A single turn carries every row of the set below to another of its rows. Some are shown first; where does it send the rows asked next?
lizib: [-15  -1  21 -33  12 -16 -13  -9  15   6 -10  -1  -8   6 -13  11  13   2
  39   4  -9  17  -8 -27]
vozef: [ 24 -19  14  -7   1   4 -14  57  -3  14  23  17  -4  19  44  27  -4   4
 -26   5  15  16   2  -6]
Sif: [ -4   4  19 -38  11 -18 -10 -13  18  10 -15   1  -6   9 -18  15  12   4
  34   9  -9  22  -7 -25]
bufes: [ 19 -23  17 -11  11   3 -10  59  -8  14  18  12  -4  23  45  21  -5  11
 -25   9  16  13  -1  -5]
mura: [-17  -2  14 -29  14 -16 -11 -12  18   6 -17   4  -6   5 -12  10  22   2
  32   4  -2  27  -8 -25]
saf: [ 34 -20  -1  -6 -12   6   0  -1 -18  -1 -25  17   4 -18 -10  17  11  36
  32  18  -7  40  -8 -10]
Pigem: [-12   8  21 -36   4 -19  -1  -3  20  18 -16   5   0   5 -22   2  15 -12
  24  11   6  11  -6 -12]
banis: [ 14 -26  16 -11  18   2 -16  54  -4  10  19  10  -9  26  49  25  -2  14
 -21   5  12  19  -2 -12]
tolan: [ 35 -16   7  -6 -26   8  11  17 -26   8 -20  17  12 -24 -16   3   5  22
  26  25   3  18  -5   5]
bated: [ 17 -27  15  -9  15   4 -14  56  -8   9  18  12  -7  24  48  23  -3  15
 -22   6  13  19  -2 -10]
doke: [ 28  -2  19 -21 -26  -1  16  19 -15  20 -16  12  13 -17 -24  -3   2   4
  22  27   8   1  -3   9]
bala: [ 42 -12   5 -12 -22   5  11   9 -21  10 -24  18  12 -20 -18  10   6  25
  24  26   0  25  -6   3]
tev: [ 21 -16  16 -11   2   1 -14  57   0  15  24  16  -5  21  43  26  -4   0
 -26   5  15  13   2  -6]
Lupul: [  4  10  22 -33 -11 -14  11   8   9  25 -19  10  10  -4 -27  -4  10 -14
  17  19  13   3  -4   3]
kube: [ 14 -16  17 -13   9  -1 -18  52   6  13  24  13  -8  25  44  28  -2  -1
 -24   1  13  15   1 -13]
rez: [ 11 -21  20 -16  18  -1 -14  55  -1  14  20   9  -8  29  45  22  -3   7
 -23   6  14  13  -1 -11]
lazu: [ 11 -24  18 -14  19   0 -15  54  -1  11  20   9  -9  28  47  23  -2  10
 -21   5  13  17  -2 -13]
Pema: [ -7   8  29 -39   1 -18  -1   1  13  18  -9   0  -1   4 -22   2   7 -10
  30  12   0   0  -4 -14]
Tige: [ 20 -25  16  -9  13   4 -12  59 -10  11  17  13  -6  23  47  22  -4  14
 -24   8  15  16  -2  -7]
ruma: [ 17 -21  19 -13  13   1 -10  59  -5  16  19  11  -5  25  45  20  -5   8
 -24   8  16  11  -1  -6]
Ratog: [  1  -9   9 -25  12 -10 -15 -16   9  -1 -18   5  -8   3 -10  22  16  21
  39   6 -14  38 -10 -30]
sifi: [ 17 -19   0 -12   3   0 -11 -11  -6  -6 -23  11  -4  -8  -6  22  15  35
  37  10 -13  45  -9 -24]
rofo: [ -8 -15   3 -14  12  -6 -14 -13   7  -5 -22  11  -7  -3  -6  15  24  19
  36   3  -5  42 -10 -27]
Defen: [ 31 -12   4  -7 -25   5  14  14 -19  12 -27  22  15 -23 -18   1  12  16
  18  25  11  23  -5   9]
botoz: [ 11   8  27 -34 -14 -12  11  13   1  25 -11   5   9  -6 -27  -3   2  -9
  23  22   7  -5  -3   2]
vagan: [ -8 -15   9 -18  12  -8 -18 -12   4  -6 -13   3 -10   0  -5  17  17  21
  43   3 -13  33  -9 -31]
zakel: [ 21 -23  11  -5   6   4 -19  53  -2   9  23  17  -8  20  48  30   0   9
 -22   2  11  22   0 -12]
keka: [ 28 -25   0   0 -15   9  -1   6 -25  -4 -20  17   4 -21  -7  12  12  36
  35  17  -6  33  -7  -9]
vuni: [ 17 -21  13  -7   9   2 -21  51   2   8  23  15  -9  23  48  31   0   7
 -21   0  11  22   0 -15]
komiz: [ 17 -15  18 -13   5  -1 -16  55   4  16  25  15  -6  24  43  27  -3  -2
 -25   3  14  13   1  -9]
Nov: [  4  12  26 -43   1 -19   2  -3  16  21 -15   2   2   6 -26   7   6  -7
  26  16  -1   8  -5 -11]
dutu: [ 10 -24  -5  -2  -1   3  -9  -6  -9  -8 -25  17  -1 -14  -4  15  23  31
  33   9  -4  47 -10 -18]
sidu: [ 10 -25   0  -4   1   3 -13  -6 -12 -10 -17  11  -6 -12  -2  17  17  34
  42   8 -12  40  -9 -24]
linuk: [ 37   0  16 -25 -23  -3  15  13 -11  21 -22  13  15 -14 -26   4   1   9
  19  28   5  10  -4   9]
Gid: [ 22   1  15 -22 -23  -3  18  16  -7  22 -23  17  15 -16 -25  -5   9  -1
  15  25  15   9  -4  11]
vik: [ 26 -23  -5   1 -16   9   3   6 -20  -1 -28  22   7 -22  -9   9  18  29
  26  18   4  39  -8  -3]
dalol: [ 24 -22  11  -5   3   5 -16  56  -3  11  22  17  -6  19  46  29  -2   7
 -24   3  13  19   1  -9]
dutan: [ 14 -19  20 -16  15  -1 -11  58  -2  15  20   9  -6  27  44  21  -5   6
 -24   7  16  11  -1  -8]
Neniz: [ 13 -18  15 -10  10  -1 -21  51   5  10  24  14  -9  25  46  30  -1   3
 -22   0  11  19   0 -14]
Padi: [ 21  11  24 -38 -14 -13  12   7   3  26 -18   8  10  -3 -30   3   1  -5
  20  24   4   3  -4   2]

vuni -> Neniz
Sif -> Nov
doke -> tolan
And these:
Defen -> vik
bated -> banis

A single turn carries every row of the set below to another of its rows. Some are shown first; where does it send the rows asked next?
pevo: [ 17  -4 -16   1   5  16  -1  22 -18  12 -33   1  21 -20  14  23  21   7
  14   1  14 -16 -23  24 -17   5  35 -28   0]
gube: [-36  11  12  18 -11   6  17 -14  13  14 -23  -6  -6   7  26  37  28  42
 -10   1   4  10 -18   5 -15  13  37 -42   5]
roza: [-10  -2  11 -11  -5  14  33 -18  -5   4   0 -22  31   8 -11 -10   0  16
 -33 -15  29  19   0 -13 -29  10  17  28  -9]
pem: [-26 -25 -19   5 -24  22   3   0  17   8 -10   2   1  21 -10   5  27  53
   5 -18  15   0 -12  -8 -34 -27  33 -27  19]
Rufi: [-11   5  15  -6  -4  22  41 -28   2   8 -10 -11  18   7   9 -11   3  21
 -19  -6  13  25  -3  -8 -36  14  23  36 -19]
mipi: [ 14   4 -12 -21  25  25  -3   8  -7  11  -8  -8   2 -21   8  11  17   8
  14  -6  20 -19 -25  -3 -22  -5  49 -34  15]
rodo: [-18 -22  -4  23  -5  20  40  11 -11   9  -5 -16  21  15  23  11 -22  16
 -42  -8  59  13  14 -13 -26   6  29   4 -12]
Lolo: [-23   7  13  10 -22  -1  25  -7  10  20  -8 -10 -11   6  16  38  11  29
  -5   2   3  17  -1 -10  -9   4  46 -54  19]
Nifa: [ -8 -23  -8 -10  -6  39  26 -26  24  -3 -14   4  15  17  -8 -26   2  40
 -10  -3   3  23 -24   6 -23  -6  17   6   3]
Gab: [-30 -12  -3  39  -9  15  37  -8   4  11 -26   3   4  11  52  21 -11  20
 -26  -1  13  22  12   6 -20  10  29 -40  -1]
Dade: [-28 -14  -7  43 -11  17  30  11   5  14 -23  -4   7  15  52  24  -5  32
 -20   9  35  23   3  16 -28  17  36 -29 -10]
Bivu: [ 15  -1 -15   7  13  12  21  12 -37   9 -16 -10  13 -24  13  14 -11   1
  17  13  22 -13  12 -19 -40  24  18  -4  -7]
Mim: [ -8  -2  11  -8  -3  23  28 -31  -3   2  -6 -19  30   6   1 -13  -8  17
 -31  -5  23  33  -2 -24 -16   4  25  22 -16]
gedav: [  9  -3 -13 -23  24  29   4  14  -5   2 -13   7  14 -24   4  17  20   5
  12 -14  24 -19 -28  12 -17  -3  48 -18   6]
Rimo: [-27 -16  -5   1 -16  21  -5  -7  22  15  -2  -7  -4  12  -3  16  26  59
   2 -16  16   1 -29 -23 -25 -19  43 -21  -2]
fof: [-17 -17  -8  28  -2  23  28   1  -9   4  -6 -14  19  20  38  11 -24  13
 -35  -8  45  28  16 -27 -21  -2  32   3 -16]
Popo: [-23 -12  -3  27  -8  17  28  -1  -7  14  -2 -17  21   9  23  21 -10  17
 -25  -7  50  20  16 -27 -32  15  36  15 -33]
mumal: [-34  -3   8  16 -24   6   4 -19  10  13 -15  -5   7   7  22  34  24  39
  -8  -5  -3   7   1 -15 -11   4  29 -52   7]
Diruz: [ -9 -16  -6  18 -16  23  35  15  -3  12   7 -19  19  21  11  14 -25  -2
 -25   2  50  29  13 -22 -20  12  38   4 -15]
dono: [ 17  -7  -8 -18  20  21  30   2 -25   8 -10   1   7 -30  18 -18 -16   9
  19   7  12 -10   3  -7 -52  15  25  -4   2]
bem: [ 15 -15 -18 -26  27  33  14  10  -8   8  -1   4  -1 -23  13 -14  -6  14
  19  -9  21 -18 -14  -8 -44  -8  42 -16  11]
vinu: [ 16   1 -19   6  18  20   7  12 -13  17 -30  -7   8 -23  13  19  13   3
  11  10  19 -12 -21  22 -16  12  41 -45   8]
ped: [-18  -8  -2  29 -14  15  49  12   7  15 -16  -6  -2  17  39  21 -20  11
 -22  12  28  30   9  13 -15  16  44 -38   6]
Neteb: [  6  -3   0 -20  23  14  26  14 -34  -6 -13   6  10 -33  28  -8 -18  19
  15   3  23  -3   0  -9 -49   8  35  -2   4]
lisuv: [  9 -14 -25  23   1   6  12  25 -34  15 -37   3  14 -29  12  25  -1  11
  17   3  16 -15  -7   5 -30  11  28 -25 -13]
movu: [  0  -2  14 -11 -18  21  39 -17   3  13   5 -15  23   9 -17  -8  -4   1
 -14   0  13  31  -4 -15 -26  14  22  21  -8]
zom: [  2  -2 -13  10  14   4  26  20 -43   0 -25   4   4 -29  18  18 -15  12
  17   2  15 -12   4 -17 -43  13  22  -4  -6]
faz: [ 15 -12 -32  26  13  19  14  24 -26  14 -28  -6  10 -18  13  25  -4   1
  14  15  30 -14  -2   4 -27  19  29 -28  -5]
kebo: [ -7 -25  -7  -9 -12  37  21  -9  23  10 -11   3   6  19   9 -30   6  52
  -2  -7  11  17 -27   6 -43 -15  28  14  -3]
devad: [-37   4  10  15 -22   4  17 -10  -2  15 -21  -8  -2   7  16  37  31  39
 -10  -5  12  -1   4 -12 -16  -6  38 -48  20]
Befi: [-10 -18  -7 -13 -14  25  27 -16  17   3 -14  -1  18  15 -15 -31  13  40
  -9 -12   5  17 -18  18 -41  -7  16   6  12]
lov: [-22 -28 -16   3 -20  29  -9  -5  25   1  -3   2   7  26  -1  10  20  54
   4  -9   8   4 -18 -17 -19 -18  23 -24  10]
geno: [-29  -9   8  31 -13  13  48   1  -7  15 -31  -4   6   8  46  21  -5  25
 -33   7  31  13  12  14 -19  10  33 -38   9]
gevi: [  5 -14  -8 -32  28  29  17  10 -12  -1  -4  11  12 -35  12  -9  -6  16
  12 -10  33 -10 -15   1 -36  -3  52 -13   3]
todu: [  3 -25  -4  -8 -23  31  32  -8  23  12  -1   6   3  20 -12 -22   2  31
   6  -1  -4  26 -21   7 -38 -10  19   1  14]
Gibon: [-11 -23  -8   3 -28  16   5   5  20  18   8  -2 -10  21  -6  16  13  46
  12  -9   7  11 -14 -22 -27 -24  38 -32  20]

Mim -> Nifa
zom -> Neteb
And these:
Gibon -> Lolo
Befi -> pem
mipi -> vinu
Rufi -> kebo

A single turn carries every row of the set below to another of its rows. Some are shown first; where does it send the rows asked next?
zolo: [ 59   4 -16  11  24  27 -11  -5  -7  -2  40  14]
Gusa: [ 34  12  -3 -30  19 -10 -29  10 -30  29   2  17]
kirig: [ 21   7 -25 -13  19  42 -48  15 -41  10   3  19]
tus: [ 21   2 -19  -7  38  29 -31   6  -9   1   3 -25]
Ral: [  2   5  -7 -21  32  19 -30 -14 -16  -5 -13   8]
buk: [ 32  -9 -12  11   4  20  12  12 -23  28  -1   4]
zoka: [ 45  11 -11  11  19  13 -17   5 -67  21  -1  18]
migo: [ 44  21  15  10   6   6 -20   2  -9  13 -11  40]
Feza: [ 63  22  -8  20  -9   9 -18 -19 -27 -15   2   3]
sog: [ 62  10  -8   3   7  19 -32 -24 -43  31  11   6]
lugip: [ 37   6 -30   0  25  13 -19 -19  -9  44  12   6]
Sano: [ 42   2  -8  30  -3   8   6  11 -31 -11  -2  13]
Bulu: [ 31   4 -32  -9  16  21 -46   6 -51 -14  16  27]
lasa: [ 28 -10  -4 -22  27  -1   4  -1  -6  -8   6   8]
gadu: [ 43  10  -4  -5  10  26 -30   3 -30 -19  -1 -31]
Liton: [ 23  21  -9  -5   7 -11 -44 -18 -29   3  -5  36]
beni: [ 54  39 -32 -12  23   7 -24  10 -30  -3  28  -2]
Masu: [ 41   4 -13 -10   7  31  -6 -12 -12  27   0 -23]
rud: [ 29   8 -37   8   2  32  -2 -12  -9   5   3  39]
zaf: [ 22  12 -39  -1 -11  20  -8  11  -1  -8   0  20]
Gada: [ 51  42 -18  -1  40  42 -23   3 -25  13  12   6]
zuge: [ 13  11   4   4   6   8 -37  -6  -5 -22 -13  22]
sezus: [ 55  22 -19  24  13  -2 -48 -14 -32  11  14  24]
gozo: [ 51  19  -9   8   5  27 -25  25   6  10  25   2]
fonef: [ 39  27 -16  23  14  10 -31   2  -7 -32  -3  -3]
zeto: [ 36  16  12  -4  41  18 -22  -3 -33 -25 -10  22]
Beri: [ 15  -9 -11 -15  16   2 -26 -24 -10  20   5  28]
Bul: [ 28   7 -11  -2  22  19 -13  25 -56  -4  -7 -12]

sog -> Masu
Ral -> zuge
And these:
Bul -> Sano
Bulu -> rud
zeto -> migo
sezus -> lugip
zolo -> Gada

A single turn carries every row of the set below to another of its rows. Some are shown first; where does it send the rows asked next?
teduk: [-28  -5 -12  -6 -12  17  -7  -5  -6 -26   4   0 -35  11  14  15  -9]
Tazov: [  4   5  18 -25  21  15 -35   2   1  13  20  -5 -16 -12 -11 -21  11]
zez: [  1 -15   9  10  -6  11  -2 -12   3  -2 -18  25  25  -3 -17  29   3]
dape: [  0   4  -6  -2 -13   5 -20   1   8  13 -51  13  14 -10  -9  -6   2]
tof: [ 12  17   8 -20  18  16 -27  11  -2  15  10 -15 -33 -18   2 -18  13]
tive: [ 13  23 -11   5  -2   7 -16   0   4  13 -50  -1   3 -19   4   4   7]
zur: [ 10  23  -8 -45   5  16   9  12   3  10  -2 -14  12  -9   9 -28   9]
bedo: [-20  16  13 -36   9  -2  -1 -14   3 -15  25   2  15  13 -21   8   5]
Gen: [  7  16  -1 -48   8  16   3   7   4   9   6  -9  23  -8   2 -29   8]
keki: [ -9 -15   0  37   0  12  24   0  11   8   9  -5  -2  13   6   3   2]
Pana: [-5 -9 -1 38  5 12 24 -1 11  8 10 -9 -4 10 10  5  4]
Bok: [  2   7   2 -24   1  16 -20  21   1  17  -3  -5 -39  -9  -1 -28   9]
gurug: [ 12  24  -3 -45  11  16   5   6   2   9   6 -15  18 -11   7 -25  10]
ridov: [-28  10  -3 -38 -19  -1  15   9   4 -12  -1   7  -7  21 -16  -5  -1]
Mik: [  3   4   5  -2   4   3 -30 -14   7  10 -34  13  30 -13 -15   1   4]
Takev: [ 16  23   1   4  14   5 -27 -14   4  10 -33  -2  20 -23  -2  10   8]
desu: [-5 -9  3 38  9 12 21 -6 10  7 16 -9  2  9  7  7  5]
sufem: [  5  16  -5 -48   1  15   7  12   4  10  -1  -8  16  -5   3 -32   7]
lumu: [ -6  -6  12 -29   3  14 -29  14   2  15   7   4 -21  -4 -15 -32   7]
taza: [ 17   5   7  17  10  12  -2 -16   0  -2 -13   8  18 -15  -5  41   9]
lodar: [-32 -13  -2 -10  -6  15 -15 -14  -5 -27  16   6 -18  13   2  16  -9]
Ket: [ -9  37 -14 -28  -9   2  23  12   0 -11  -6 -14 -29   8   6   8   6]
Fab: [ 17  10  -7  19  -5  14  11  -1  -1   1 -32   6  -4 -14   7  37   8]
robol: [-21   0   0  -4   9  16 -18 -21  -8 -28  23  -4 -18   5  10  25  -5]
Talaf: [  2 -10  -5  12 -21  13  11   3   3   2 -37  21   3  -2  -7  25   2]
Rav: [-17   8 -10  -2   2  18 -10 -12  -9 -27  12 -10 -34   3  19  25  -5]
Gobos: [  0  43   1 -26  19  -1   7 -10  -1 -14  21 -20  -7   0   1  21  11]
nobud: [ -9 -15   3  36   5  12  21  -5  12   7  14  -5   4  13   4   3   3]

lumu -> Bok
sufem -> zur
And these:
Mik -> dape
teduk -> Rav
zez -> Talaf
Pana -> desu
Ket -> Gobos

A single turn carries every row of the set below to another of its rows. Some are shown first; where does it send the rows asked next?
mir: [-11 -12   3 -15 -31  -9  -4 -18  -5  32   1 -26  25]
Levar: [ 10 -10  -7  -7  16 -34  22  -5   5 -18  -8  -2   8]
Zopo: [ -8  -4  10  -6 -32  -7  -4 -22  -6  33   3 -22  24]
Zaru: [ 17   6  11  14  11 -28  21 -10   3 -14  -5   7   5]
Vov: [-19 -29 -20 -20  21 -18  11  13  10 -10   1  -2   8]
darog: [ -3   8 -27  -2 -23  20   2  -6  15  20 -21  -6   7]
nider: [  1 -29  -2 -14  20 -28   8   9  -5 -17 -15   0  -3]
lim: [ -7   3 -11   6 -22  30 -11   1   3  23 -23   2  -4]
nege: [-23 -34   7  -3  22  -3 -10  23 -11  -2  -1  11  -9]
fad: [ -1  12 -16   7 -24  25  -2  -6   9  22 -20  -1   3]
nidi: [-24  -5  31  24   6   1 -16   6  -8   7  20   9  -5]
senem: [-10  -5  27  27  14   4  -7   9 -11   3   6  21  -7]
dure: [-11  18  18  27   1 -11   7 -12  11   4  27   4  12]
tabik: [-17   5 -11   0   4 -24  18 -11  25  -4  25 -10  23]
bis: [-15 -20   6 -18 -28  -6 -11 -12 -10  32  -2 -24  20]
govu: [-10  -7  18  -2 -32  -2 -11 -17 -12  35   1 -18  19]
vedo: [-11  -7 -19  -5 -19  27 -11   5   3  22 -26  -2  -4]
metaz: [-32 -27 -16 -20  13 -21   2   8  14  -5  16 -13  12]
tovu: [-36 -33  10  -5  13  -6 -19  18  -6   2  13  -1  -5]
kevof: [ 12  -3  26  20  14 -17   4   0 -12 -10  -8  14  -7]
bapa: [ -9  -5 -29 -10 -20  21  -3   1  10  19 -24  -7   2]
bas: [  2 -25  18   3  20 -18  -3  12 -17 -12 -15  10 -13]
Kivuf: [ -4   3 -17   0  13 -22  29  -7  22  -9  11   1  21]
Zubub: [ 2 18 13 28  9 -8 18 -9  9 -1 14 14 11]
Vup: [-14 -17  14 -10 -30  -2 -15 -11 -15  34  -1 -20  16]

Zopo -> Vup
senem -> Vov
And these:
nider -> Zaru
tabik -> nidi
fad -> vedo

